[[ 39  85 -49]
 [-74 -72 -11]
 [-66 -10 -31]
 [-21 -14  33]
 [  4 -47  66]
 [ -7 -34  85]
 [ 19   1  13]
 [-59 -37  26]
 [-31 -16 -89]
 [ -9  41   8]
 [-19  52   8]
 [ -2 -57  -5]]
->
[[ -2 -57  -5]
 [ 39  85 -49]
 [-74 -72 -11]
 [-66 -10 -31]
 [-21 -14  33]
 [  4 -47  66]
 [ -7 -34  85]
 [ 19   1  13]
 [-59 -37  26]
 [-31 -16 -89]
 [ -9  41   8]
 [-19  52   8]]

[[ 25  74 -47 -35]
 [  8  -3   0  18]]
->
[[  8  -3   0  18]
 [ 25  74 -47 -35]]

[[  8  32   2 -10  43 -19  13 -15 -21]
 [-14 -21 -20  -4 -23  28 -49  31  36]
 [  6  29  -7 -32 -12 -45  13  -7  22]
 [-50   5  38 -14  19 -10  41 -23 -21]
 [ 16  -1  27 -19  -8  21   9 -14 -15]
 [ 19   1   5  13  11 -21  15 -26 -14]
 [-28  20 -20  25 -25 -82 -29 -24 -47]
 [  4  17  -8  16  -1 -19  -8 -35 -10]]
->
[[  4  17  -8  16  -1 -19  -8 -35 -10]
 [  8  32   2 -10  43 -19  13 -15 -21]
 [-14 -21 -20  -4 -23  28 -49  31  36]
 [  6  29  -7 -32 -12 -45  13  -7  22]
 [-50   5  38 -14  19 -10  41 -23 -21]
 [ 16  -1  27 -19  -8  21   9 -14 -15]
 [ 19   1   5  13  11 -21  15 -26 -14]
 [-28  20 -20  25 -25 -82 -29 -24 -47]]

[[ 38  17  64]
 [-34 -29 -23]
 [ -1   0  -4]
 [ -4  -3  -5]
 [ -8  -4  -4]
 [ 22   0  36]
 [-33 -20 -52]
 [-17 -11 -15]
 [-10  -8  -7]]
->
[[-10  -8  -7]
 [ 38  17  64]
 [-34 -29 -23]
 [ -1   0  -4]
 [ -4  -3  -5]
 [ -8  -4  -4]
 [ 22   0  36]
 [-33 -20 -52]
 [-17 -11 -15]]

[[ -8   4 -14   0   2]
 [  0 -27  72  25   6]
 [  8   6  -5  -8  13]]
->
[[  8   6  -5  -8  13]
 [ -8   4 -14   0   2]
 [  0 -27  72  25   6]]

[[-47  -2 -75  18   9 -41  41  -5]
 [  0  39  14  16  13  32  23   5]
 [ 42 -12  16   6 -11 -23  -1  -4]
 [ 48 -16   1  -3 -14  21 -30  -8]
 [-18  21  30   7  18 -42 -50  16]
 [-65 -13   6  -2  -4 -17 -39   1]
 [ -6  25  -8  -9 -13  44 -14  -6]
 [ 79   6  52  -4   1   8  32  14]]
->
[[ 79   6  52  -4   1   8  32  14]
 [-47  -2 -75  18   9 -41  41  -5]
 [  0  39  14  16  13  32  23   5]
 [ 42 -12  16   6 -11 -23  -1  -4]
 [ 48 -16   1  -3 -14  21 -30  -8]
 [-18  21  30   7  18 -42 -50  16]
 [-65 -13   6  -2  -4 -17 -39   1]
 [ -6  25  -8  -9 -13  44 -14  -6]]

[[ 79 -25  12]
 [  3   9 -33]
 [-44  11  34]
 [-29  27  46]
 [-37 -18 -63]]
->
[[-37 -18 -63]
 [ 79 -25  12]
 [  3   9 -33]
 [-44  11  34]
 [-29  27  46]]

[[ -1  14  79 -26  19   8 -10  54  57 -10  -6]
 [ -5 -18  17  17 -24 -10  15  -1  48  11   3]
 [ -9 -15  15   2 -13  -9   4  27  46   2  -4]
 [ -4  -9 -72  28 -13  -5  -2 -45 -46 -18   1]]
->
[[ -4  -9 -72  28 -13  -5  -2 -45 -46 -18   1]
 [ -1  14  79 -26  19   8 -10  54  57 -10  -6]
 [ -5 -18  17  17 -24 -10  15  -1  48  11   3]
 [ -9 -15  15   2 -13  -9   4  27  46   2  -4]]
---
[[ 29  41 -48  41  25]
 [ 54  14  18 -50  27]
 [ 69  21  16 -56  36]]
->
[[29 41]
 [54 14]
 [69 21]]

[[ -9  -6  18  -7 -68]
 [  2   0  -1  -1   3]
 [  0  -4  -1   6  -2]
 [ -4  -3   3 -20  -2]
 [ -4   1   0   2  -3]]
->
[[-9 -6]
 [ 2  0]
 [ 0 -4]]

[[ 25  17   2 -71  33]
 [ 24  16   2 -69  32]
 [ 25  16   2 -70  33]
 [ 25  17   2 -72  33]]
->
[[25 17]
 [24 16]
 [25 16]]

[[ 53  55]
 [-32 -19]
 [-80  67]
 [-25  50]
 [ 23  66]]
->
[[ 53  55]
 [-32 -19]
 [-80  67]]

[[ 17 -11 -16   6   4]
 [ 86  -3 -18   4  -3]
 [-15 -10 -39  -3  40]
 [  1  10  -9  -6  57]
 [ -2  -9 -23   7 -20]]
->
[[ 17 -11]
 [ 86  -3]
 [-15 -10]]

[[ -6  -2   5]
 [ 16  80 -10]
 [ 16  23  11]]
->
[[-6 -2]
 [16 80]
 [16 23]]

[[-61 -17  44  11 -80]
 [-82 -45  61  12  -8]
 [ 24  37 -26 -23 -68]
 [-82 -50  59   4  30]]
->
[[-61 -17]
 [-82 -45]
 [ 24  37]]

[[ -2  23  17  30  40]
 [ 10 -20  31   3  40]
 [ 32 -14  20  50  40]
 [-49   7   3   2  40]
 [ 25  32  -2 -88  40]]
->
[[ -2  23]
 [ 10 -20]
 [ 32 -14]]
